m =
[[ 0.213  0.379  1.201  0.664  1.114 -0.224  1.596  2.184]
 [-0.228  0.854  0.878  0.664  1.114  0.069  0.547  0.327]
 [ 0.653  1.803  1.849 -2.168 -0.240  0.363  1.071 -0.601]
 [ 2.415  1.329  0.231  0.192 -1.142  1.244  1.596  1.255]
 [ 1.534  0.617  0.554  0.192  0.663  0.950  0.547  0.327]
 [ 1.093  1.329  0.231  0.192  1.114  0.950  0.284  2.184]
 [ 0.213  1.091  0.554  0.664  1.114  0.363  0.284  0.791]]
m[0,-8] -> 0.213
m[-5,-3] -> 0.363
m[:, 5] -> [-0.224, 0.069, 0.363, 1.244, 0.950, 0.950, 0.363]
m[1,4] -> 1.114
m[6,2] -> 0.554
m[:, -7] -> [0.379, 0.854, 1.803, 1.329, 0.617, 1.329, 1.091]
m[3,-1] -> 1.255
m[1,-8] -> -0.228
m[4] -> [1.534, 0.617, 0.554, 0.192, 0.663, 0.950, 0.547, 0.327]
m[-4,4] -> -1.142
m[-5,-1] -> -0.601
m[5,5] -> 0.950
m[:, 3] -> [0.664, 0.664, -2.168, 0.192, 0.192, 0.192, 0.664]
m[4,-7] -> 0.617
m[1] -> [-0.228, 0.854, 0.878, 0.664, 1.114, 0.069, 0.547, 0.327]
m[5,-2] -> 0.284
m[-1] -> [0.213, 1.091, 0.554, 0.664, 1.114, 0.363, 0.284, 0.791]
m[4,5] -> 0.950
m[5,0] -> 1.093
m[3,0] -> 2.415
m[-6,3] -> 0.664
m[-4,-2] -> 1.596
m[0,6] -> 1.596
m[-7,-7] -> 0.379
m[0] -> [0.213, 0.379, 1.201, 0.664, 1.114, -0.224, 1.596, 2.184]
m[6,1] -> 1.091
m[1,-2] -> 0.547
m[2] -> [0.653, 1.803, 1.849, -2.168, -0.240, 0.363, 1.071, -0.601]

a = [ 32 759 630 566 891 274 748 381  13 610  92 260]
a[0]	32
a[3]	566
a[8]	13
a[4]	891
a[9]	610

arr =
[[ -3   2  17   1  33]
 [  5 -26  29  -5   0]
 [  9   2  -2   6 -18]
 [ -1  24 -11  18   4]]
Rows and columns are counted from 0.
(0, 0): -3
(0, 1): 2
(2, 1): 2
(1, 1): -26
(3, 0): -1
(1, 4): 0
(0, 2): 17
(2, 2): -2
(2, 0): 9

B =
[[ -4  -7   6  -8   1   1  12]
 [  0  -2   4   0   4  -1   9]
 [ -1  -3  -8  -5   0   7  -8]
 [ -7  -5  -3  -5   3   4   4]
 [ -9   5   7  -5   4  -3  -1]
 [ -6   1  -3  -7  -5  -2   2]
 [ 17  26 -23  31  -1   2 -38]
 [ -4  -3   3  -3  -3   4  -3]
 [  0  -1   4  -3   3  -1  11]
 [  6  11  -7  15  -6   9 -26]
 [ -8   3   3  -2   2  -2  -1]]
Indices start at 0.
(0, 0) -> -4
(9, 0) -> 6
(0, 5) -> 1
(0, 6) -> 12
(3, 1) -> -5
(8, 5) -> -1
(5, 1) -> 1
(2, 5) -> 7
(1, 6) -> 9
(6, 5) -> 2
(2, 2) -> -8
(3, 6) -> 4
(4, 4) -> 4
(10, 2) -> 3
(7, 0) -> -4
(8, 1) -> -1
(1, 4) -> 4
(6, 0) -> 17
(8, 6) -> 11
(3, 0) -> -7
(6, 6) -> -38
(6, 2) -> -23
(0, 4) -> 1
(2, 6) -> -8
(2, 1) -> -3
(0, 1) -> -7
(9, 1) -> 11
(5, 4) -> -5
(8, 2) -> 4
(7, 4) -> -3
(2, 3) -> -5
(4, 0) -> -9
(1, 5) -> -1

A =
[[0.005, 0.066, -0.047, 0.049, 0.040, -0.106],
 [0.073, 0.075, 0.134, -0.075, 0.044, 0.102],
 [-0.202, -0.064, 0.148, 0.158, 0.099, 0.239]]
A[-3][0] => 0.005
A[-1][-6] => -0.202
A[-3][-1] => -0.106
A[0][-2] => 0.040
A[-2][-3] => -0.075
A[:, -3] => [0.049, -0.075, 0.158]
A[:, -2] => [0.040, 0.044, 0.099]
A[-2][0] => 0.073
A[:, 1] => [0.066, 0.075, -0.064]
A[1][-5] => 0.075
A[0][2] => -0.047
A[:, 0] => [0.005, 0.073, -0.202]
